61 157
199 147
92 83
|
199 147
92 83
61 157

142 92 119 177 99 67
132 133 157 93 141 78
89 148 101 115 111 114
155 173 119 133 128 131
119 130 164 179 111 107
118 102 108 128 139 104
110 151 100 154 136 137
120 102 120 126 131 136
109 125 153 149 151 149
|
155 173 119 133 128 131
142 92 119 177 99 67
132 133 157 93 141 78
120 102 120 126 131 136
119 130 164 179 111 107
118 102 108 128 139 104
110 151 100 154 136 137
109 125 153 149 151 149
89 148 101 115 111 114

137 118 103 153 118 119 118 143 129 129 141 129
132 127 138 80 119 126 126 130 150 130 133 129
136 130 176 160 118 127 128 133 134 137 137 146
130 135 191 144 120 131 133 123 137 141 128 153
129 134 179 118 120 131 132 124 143 138 129 146
133 135 193 76 118 131 133 125 157 134 134 137
|
137 118 103 153 118 119 118 143 129 129 141 129
136 130 176 160 118 127 128 133 134 137 137 146
133 135 193 76 118 131 133 125 157 134 134 137
132 127 138 80 119 126 126 130 150 130 133 129
130 135 191 144 120 131 133 123 137 141 128 153
129 134 179 118 120 131 132 124 143 138 129 146

87 189 57 159 164 68
182 80 129 94 96 179
105 97 88 134 129 106
64 96 132 97 94 90
|
182 80 129 94 96 179
105 97 88 134 129 106
87 189 57 159 164 68
64 96 132 97 94 90

101 120 149 156 84 90
99 145 85 171 181 180
135 176 129 124 100 101
130 130 86 105 185 187
|
135 176 129 124 100 101
130 130 86 105 185 187
101 120 149 156 84 90
99 145 85 171 181 180

148 73 160 153 125 105 135 166 82
94 136 52 101 94 110 78 118 162
101 157 84 88 112 122 100 77 145
|
148 73 160 153 125 105 135 166 82
101 157 84 88 112 122 100 77 145
94 136 52 101 94 110 78 118 162

80 135 189 186 121 82
146 123 135 139 134 140
127 129 129 128 127 127
125 128 131 132 127 125
121 171 121 120 122 128
|
146 123 135 139 134 140
127 129 129 128 127 127
125 128 131 132 127 125
121 171 121 120 122 128
80 135 189 186 121 82

145 54 92 92 84 138 132 201 129
137 114 121 121 125 167 147 132 105
112 75 147 147 167 124 77 150 183
146 88 150 150 181 109 133 140 210
140 100 141 141 100 118 190 126 138
154 109 115 115 88 158 99 137 119
|
154 109 115 115 88 158 99 137 119
146 88 150 150 181 109 133 140 210
145 54 92 92 84 138 132 201 129
140 100 141 141 100 118 190 126 138
137 114 121 121 125 167 147 132 105
112 75 147 147 167 124 77 150 183
---
95 99 97 84 90 101 188 105 96 97
88 93 93 90 84 96 194 101 92 97
96 90 89 90 85 97 181 100 105 92
94 96 91 82 83 97 203 100 94 89
|
88 93 93 90 84 96 194 101 92 97
94 96 91 82 83 97 203 100 94 89

140 156 90 119 86 106
97 86 133 112 136 121
93 79 136 112 140 122
86 69 140 109 144 122
139 154 93 120 89 107
|
97 86 133 112 136 121
86 69 140 109 144 122

127 132 126 129 125 127 121 125 130 124 132 131 123 131 122
126 133 117 135 129 135 137 122 144 112 123 123 134 137 127
126 132 129 125 130 128 127 131 128 128 122 128 129 130 132
124 133 129 126 132 129 123 132 126 131 133 133 126 124 122
113 142 128 132 125 144 112 116 97 147 149 100 127 140 115
83 113 137 140 169 126 161 87 115 61 111 98 176 125 141
|
126 133 117 135 129 135 137 122 144 112 123 123 134 137 127
124 133 129 126 132 129 123 132 126 131 133 133 126 124 122
83 113 137 140 169 126 161 87 115 61 111 98 176 125 141

135 115 179 202 102 170 93
104 162 80 61 158 82 149
107 106 98 147 185 164 120
128 199 167 156 94 101 131
114 130 154 204 148 183 101
115 191 114 77 110 65 150
|
104 162 80 61 158 82 149
128 199 167 156 94 101 131
115 191 114 77 110 65 150

82 107 63 150 136 163 176 71 54 94 122
63 51 86 52 50 58 65 75 99 57 49
56 74 50 111 97 127 140 51 49 64 85
140 112 168 74 85 66 56 154 179 124 96
57 75 50 112 99 127 142 51 48 66 86
70 54 91 50 49 54 60 80 106 61 50
180 199 155 206 206 204 200 169 142 191 203
|
63 51 86 52 50 58 65 75 99 57 49
140 112 168 74 85 66 56 154 179 124 96
70 54 91 50 49 54 60 80 106 61 50

114 128 128 124 111 134 137
89 86 87 68 125 121 106
112 130 135 119 102 147 136
116 124 119 115 125 143 139
110 129 131 121 103 144 137
110 125 117 124 118 141 145
|
89 86 87 68 125 121 106
116 124 119 115 125 143 139
110 125 117 124 118 141 145

166 103 124 139 107 110 162 166 104 105
86 164 151 137 162 170 88 94 173 168
121 144 124 125 148 149 117 124 139 143
170 92 113 136 115 116 178 162 100 95
183 75 103 123 68 67 176 176 73 82
|
86 164 151 137 162 170 88 94 173 168
170 92 113 136 115 116 178 162 100 95
---
191 80 205 47
143 116 146 108
172 95 181 71
|
205 47 191 80
146 108 143 116
181 71 172 95

74 145 136 137 181
69 145 133 156 168
68 124 166 170 129
69 159 149 136 143
201 75 105 116 129
|
137 181 74 145 136
156 168 69 145 133
170 129 68 124 166
136 143 69 159 149
116 129 201 75 105

150 84 139 162 116 139 83 120 132 135
98 183 118 80 144 119 190 120 123 115
125 140 121 118 135 124 126 132 139 123
117 152 131 120 126 125 157 120 119 120
146 81 136 138 119 145 90 132 141 139
150 84 140 163 120 141 76 110 141 121
145 98 135 157 119 134 94 121 129 133
|
132 135 150 84 139 162 116 139 83 120
123 115 98 183 118 80 144 119 190 120
139 123 125 140 121 118 135 124 126 132
119 120 117 152 131 120 126 125 157 120
141 139 146 81 136 138 119 145 90 132
141 121 150 84 140 163 120 141 76 110
129 133 145 98 135 157 119 134 94 121

113 103 62 79 134
125 111 105 177 165
87 98 152 162 65
121 208 121 135 117
107 119 161 145 145
110 106 141 142 86
121 144 156 92 148
112 104 138 178 174
115 99 67 153 151
130 130 131 102 123
|
79 134 113 103 62
177 165 125 111 105
162 65 87 98 152
135 117 121 208 121
145 145 107 119 161
142 86 110 106 141
92 148 121 144 156
178 174 112 104 138
153 151 115 99 67
102 123 130 130 131

83 134 119 91
58 134 127 91
|
119 91 83 134
127 91 58 134

146 174 166 132 191 185
139 176 164 116 195 180
67 116 56 165 108 108
145 174 166 130 192 184
|
191 185 146 174 166 132
195 180 139 176 164 116
108 108 67 116 56 165
192 184 145 174 166 130
---
148 120 124 122 103 155 122 131
142 118 132 124 116 147 119 133
82 152 133 141 176 68 147 115
164 112 126 116 83 179 113 138
113 135 130 132 147 108 132 127
139 114 131 128 135 135 121 127
133 121 130 125 104 139 135 124
108 136 132 135 163 97 132 125
163 119 119 114 75 182 112 149
|
122 131 148 120 124 122 103 155
119 133 142 118 132 124 116 147
147 115 82 152 133 141 176 68
113 138 164 112 126 116 83 179
132 127 113 135 130 132 147 108
121 127 139 114 131 128 135 135
135 124 133 121 130 125 104 139
132 125 108 136 132 135 163 97
112 149 163 119 119 114 75 182

99 111 128 128 151 100 136 97 157 140 149 78 111 160
172 152 127 128 101 170 120 175 90 107 104 196 155 89
|
111 160 99 111 128 128 151 100 136 97 157 140 149 78
155 89 172 152 127 128 101 170 120 175 90 107 104 196

177 154 84 132 144 154 153 157 96 141 75 121
169 128 100 152 132 137 162 172 94 146 87 129
167 150 112 137 130 146 181 172 115 138 79 125
203 143 94 146 151 152 173 169 89 157 75 128
162 128 108 139 118 140 179 161 83 146 93 108
172 150 96 139 140 162 171 142 92 164 71 90
160 142 106 133 123 135 186 176 100 136 82 109
|
75 121 177 154 84 132 144 154 153 157 96 141
87 129 169 128 100 152 132 137 162 172 94 146
79 125 167 150 112 137 130 146 181 172 115 138
75 128 203 143 94 146 151 152 173 169 89 157
93 108 162 128 108 139 118 140 179 161 83 146
71 90 172 150 96 139 140 162 171 142 92 164
82 109 160 142 106 133 123 135 186 176 100 136

106 158 131 122 203 136 106 151 134 122 93 119 101 134 164 160
131 126 143 131 182 159 123 107 117 113 154 125 74 118 149 122
87 136 131 108 121 138 142 140 120 121 203 126 93 113 122 113
128 126 132 136 190 148 136 110 136 143 96 141 128 101 139 86
|
164 160 106 158 131 122 203 136 106 151 134 122 93 119 101 134
149 122 131 126 143 131 182 159 123 107 117 113 154 125 74 118
122 113 87 136 131 108 121 138 142 140 120 121 203 126 93 113
139 86 128 126 132 136 190 148 136 110 136 143 96 141 128 101

129 127 123
178 140 105
127 157 143
129 103 111
128 128 125
131 56 81
113 123 131
|
127 123 129
140 105 178
157 143 127
103 111 129
128 125 128
56 81 131
123 131 113

127 131 129 130 127 127 128 131 127 129 129 128
193 132 68 108 90 190 120 116 147 129 65 133
|
129 128 127 131 129 130 127 127 128 131 127 129
65 133 193 132 68 108 90 190 120 116 147 129
---
189 196
203 113
155 210
204 178
207 165
|
189 196
203 113
155 210

75 138 141 149 129
107 87 115 124 146
155 138 145 138 87
156 127 132 102 133
139 131 193 69 115
|
75 138
107 87
155 138

143 49 157
95 79 58
95 48 59
|
143 49
95 79
95 48

170 66 122
82 134 162
97 162 148
159 130 101
92 181 132
|
170 66
82 134
97 162

159 94
63 57
120 110
132 107
96 121
|
159 94
63 57
120 110

108 134 119
115 101 149
137 131 130
94 57 177
|
108 134
115 101
137 131
